In the data rows, 128 means zero.
Here are some points:
[116 168 209 143 190  69 205 157 139 126 217  52 141  89 157 137 148 129
  82 144 117 194 129   0]
[112 106 118 146 149 114 101 103 150 133  88  83  85 163 160  62 170 158
 127 179 181 106 177  33]
[160 166 208 131 153  71 215 195 162  99 202 102 141  68 118 153 135 150
  65 136  95 210 132  41]
[136 173 134 102 104 151 139 139  74 134 172 163 173 110 119 197  65  73
 156  50  87 142  49 200]
[119 127 117  99 129 149 124 131 112 125 136 157 158 130 119 152 113 118
 142 102 118 130 106 227]
[113 144 158 117 139 143 174 158 112 126 187 154 205  86  99 191 105 103
 118  89  81 175  85 198]
[127 133 113 141 133 115  85  96 126 138  94  92  69 170 174  71 144 136
 143 161 175  85 159   7]
[125 133  85 103 115 123  95  94 105 138 112 123 116 167 155 120 124 134
 169 114 149  85 117 155]
[124 136  73 117 114 144  77  90  95 145 103 131 118 168 149 114 118 113
 173 116 145  71 111 143]
[148 197 146 111  99 147 145 147  69 137 186 158 164 105 125 202  42  60
 152  37  82 142  29 163]
[121 108 150 196 136  78 132 108 154 168 113  69  84 131 134  83 170 159
 107 194 170 123 172  27]
[143 159 246 161 169  78 247 202 165 114 219  97 154  33 104 165 137 126
  41 146  81 255 127   7]
[127 122 112 113 107 155 124 132 116 125 123 166 147 120 111 150 114 115
 138 106 114 125 112 238]
[118 119 115 160 106 106 109  83 111 188 116 114 111 150 124 124 133 127
 145 136 147  98 123 136]
[148 180 133  99  90 147 133 131  73 132 171 167 153 115 127 189  53  64
 161  49  92 130  54 191]
[157 134 130 162 140  89 117  96 121 156 124  93  91 139 146  85 145 142
 131 158 134 117 144  28]
[157 129 155 119 140  97 161 165 173  81 131 117 116 111 122 112 140 173
  92 144 119 156 156 100]
[110  67 130 144 161 114 136 125 161 124 106 104 118 133 128  87 185 173
 107 177 153 131 179  86]
[111 117 100 107 124 153 107 107  96 135 128 143 160 137 129 144 112 112
 163 102 118 116 107 201]
[142 116 213 172 155  94 199 199 208 103 160 105 128  57  89 136 167 153
  26 181 114 205 166  47]
[117 108 117 114 119 143 123 125 132 126 112 145 136 133 121 128 132 135
 130 127 133 117 130 199]
[124 117  91 110 125 144 102 116 117 120 108 143 131 153 136 124 127 130
 151 117 128 104 125 177]
[129 130  92 106 114 123  94 105 117 127 106 118 109 168 153 112 124 141
 158 123 146  86 127 144]
[165 159 236 169 136 110 231 221 164 114 197 131 157  12  78 185 124 117
  41 136  71 234 116  68]
[127 140  96 111 104 150 104 110  87 134 126 158 146 141 128 148 101  99
 169  89 112 107  94 211]
[116 103 107 119 126 142 107 116 136 122 102 129 125 141 134 117 139 141
 136 136 136 109 141 162]
[124 136  80 118 113 133  81  88 100 141 102 131 119 168 148 119 112 120
 175 113 145  81 118 140]
[167 149 232 190 140  77 222 190 165 136 194 115 144  25  66 166 134 125
  38 154  78 225 126  56]
10 more points follow, each with its number after it:
[126 120 115 167 112  95 109  78 107 191 123 103 111 152 129 115 130 132
 153 139 144 105 129 133] 0
[114 112  93 103 137 132 102 107 123 122 105 127 124 162 148 111 143 148
 144 132 144 104 147 144] 1
[153 127 146 178 141  73 125 102 136 157 117  83  91 130 140  89 158 149
 118 171 133 128 156   9] 2
[111 132  77 119 119 140  71  85 107 142 100 118 110 182 156 106 119 124
 172 126 155  67 127 112] 3
[116 108  97 110 131 131 110 110 132 117 102 126 121 157 147 108 140 145
 144 133 144 105 140 145] 4
[141 133 138 149 133  98 111 117 152 124  97  91  60 151 161  67 152 146
 122 177 165 109 169   0] 5
[ 94  94 122 113 160 141 136 129 124 122 135 131 165 136 124 135 147 139
 124 123 131 134 132 153] 6
[134 106 150 145 121 130 153 158 167 114 116 143 123  98  95 133 145 146
  90 149 127 150 151 145] 7
[105 116 105 151 123 144  81  86 116 155  97 118 108 154 145 107 136 115
 145 138 159  92 137  99] 8
[126 128  78 122 118 135  79  94 104 137  99 134 113 169 145 113 119 124
 170 121 142  78 121 154] 9
Which three of these numbered points are nearest to each point below, ignoring the direction in which the first points spread most? Their numbers follow each, nearest first.
[103 117 105 146 127 147  79  85 111 153  88 113 106 161 146 103 138 119
 147 144 164  88 139  75] > 8 3 2
[139 137 140 154 120 104 105 117 146 134 100  89  50 145 162  71 143 140
 122 170 171 106 160   0] > 5 2 3
[108 152 144  92 123 162 160 162 116 114 165 146 165 103 124 173  99 103
 119  86 114 152  97 162] > 6 7 9
[122 106  92 121 119 139  99 106 129 133  91 131 118 154 134 110 135 139
 143 136 146 102 137 168] > 4 1 9
[116 104 124 161 136  88 118  88 144 163  98  86  90 156 144  71 170 168
 122 179 165 109 171  62] > 2 5 8
[145 139 175 168 146  23 167 133 151 156 161  79 109 106 124 112 154 173
 101 167 126 162 144  48] > 0 9 2
[117 118 119 170 112 124 101  84 111 186 112 115 113 141 129 118 131 114
 145 139 149  95 128  99] > 8 0 3
[119 134  75 115 119 138  69  86  92 146 106 117 112 176 156 115 116 114
 176 116 150  70 120 119] > 3 9 8
[157 139 148 151 125  92 125 125 157 121 109  91  61 138 146  76 144 154
 114 167 148 121 161  14] > 5 2 3
[140 127 103 132 117 115  92 101 119 134  94 109  84 166 152  90 132 136
 145 146 155  84 144  96] > 3 2 8
[131 101 161 148 128 134 162 162 175 109 121 138 129  96  95 129 149 154
  86 153 125 163 153 138] > 7 4 6
[115 106  97 107 124 133 105 109 127 127 101 135 125 153 127 119 134 142
 142 126 141 107 135 170] > 4 1 9
[141 128 107 134 114 116  90 105 129 136  89 118  85 164 148  94 133 138
 140 141 151  85 143 100] > 3 9 8
[120 125 107 100 133 143 121 124 108 117 131 143 155 137 134 147 122 125
 149  99 116 123 115 197] > 6 7 4
[121 110 132 178 137  82 116  94 147 161 107  82  86 147 141  76 166 166
 121 182 165 119 166  38] > 2 5 8
[127 111  90 111 128 139 103 106 121 124 104 138 126 152 136 117 129 135
 154 127 141 105 132 179] > 4 1 9
[124 107 142 190 129  89 128 101 155 168 101  88  85 134 126  82 172 160
 108 186 168 119 170  62] > 2 8 0
Now 10 new points, numbered from 0 again:
[130 121 111 122 107 156 110 121 122 124 105 156 132 135 116 132 112 114
 141 115 128 110 119 206] 0
[129 135  90 105 110 143  98 105 105 132 114 145 133 153 135 135 110 118
 163 105 126  98 107 203] 1
[117 144  87  93 120 151  96 103  85 128 127 137 141 157 148 139 103 106
 176  90 129 101 101 175] 2
[108 121  76 120 124 149  81  92 105 146 104 128 125 165 147 114 125 118
 163 120 143  78 127 151] 3
[130 119 100 118 117 145  95 112 126 122  96 136 113 149 135 115 129 129
 146 129 140 100 137 155] 4
[105 123  73 125 134 137  77  77  98 146 106 113 118 186 164 106 134 125
 173 125 160  71 126  99] 5
[160 136 194 150 124 124 197 203 173  98 170 159 157  42  61 176 128 123
  61 131  85 202 120 147] 6
[136 110 199 163 148 114 196 192 194 110 154 122 140  57  85 147 158 145
  43 172 114 196 159  75] 7
[143 118 210 169 154 103 204 193 201 108 162 115 136  53  82 138 163 153
  27 175 112 203 162  42] 8
[105 125  94  96 119 164 105 107 103 129 125 144 136 155 141 136 111 114
 158 104 138 101 108 173] 9
Which three of these numbered points are nearest to each point below, ignoring the direction in which the first points spread most? Their numbers follow each, nearest first.
[154 143 228 195 139  79 228 189 171 135 188 110 144  35  65 164 143 129
  37 159  87 223 130  57] > 0 1 9
[107 108 122 139 155  99 105  95 144 139 100  78  90 167 164  50 170 165
 126 175 178 105 178  24] > 5 3 4
[ 98 113 146 136 180  98 132 115 152 117 128  54  98 151 178  59 182 170
 109 184 175 130 189   0] > 5 3 4
[146 152 141 119 107 164 142 148  94 135 160 188 172  94  94 186  79  83
 141  79  82 145  73 238] > 6 0 1
[168 158 222 152 131 106 227 218 163 107 196 142 167  25  60 186 117 115
  49 127  65 226 116 106] > 6 0 1
[120 133  73 119 120 131  85  89  99 145 112 125 126 170 146 116 119 126
 176 118 136  83 115 155] > 3 4 9
[109 105 119 142 154 102 109 102 142 127 102  77  89 165 160  54 172 167
 122 181 179 106 182  14] > 5 3 4
[120 121 147 133 133 157 159 147 124 126 155 165 184  89  85 169 118 105
 110 115  96 160 108 208] > 6 0 1
[138 107 175 156 141 121 180 181 183 108 140 137 134  69  81 141 154 144
  61 159 109 180 157 118] > 7 8 0
[145 176 156 115 110 142 162 156  81 138 189 163 180  86 108 216  64  67
 133  50  72 157  44 212] > 6 2 1
[120 140  98  96 115 155 106 107  79 137 141 149 154 147 141 149  91  93
 177  83 122 103  81 193] > 2 9 1
[114 119  98 104 124 155 112 124 115 120 112 144 138 142 131 129 123 123
 148 114 128 112 120 175] > 9 1 0
[127 130  76 118 115 135  75  89  98 145 108 127 114 170 154 115 117 114
 178 114 144  76 114 137] > 3 5 4
[108 104 115 140 150 111 102 100 142 129  94  83  93 168 162  66 166 162
 129 172 178 103 178  37] > 5 3 4
[131 143 119  98 110 154 133 135 105 126 142 167 157 123 118 164  98 107
 146  87 104 129  89 251] > 6 0 1
[160 192 137 115  81 134 133 136  72 147 166 154 143 113 128 182  42  63
 161  53  93 123  45 159] > 2 1 9
[140 175 153 110 104 138 157 150  84 141 189 167 184  94 109 211  66  77
 142  50  80 156  51 208] > 6 2 1
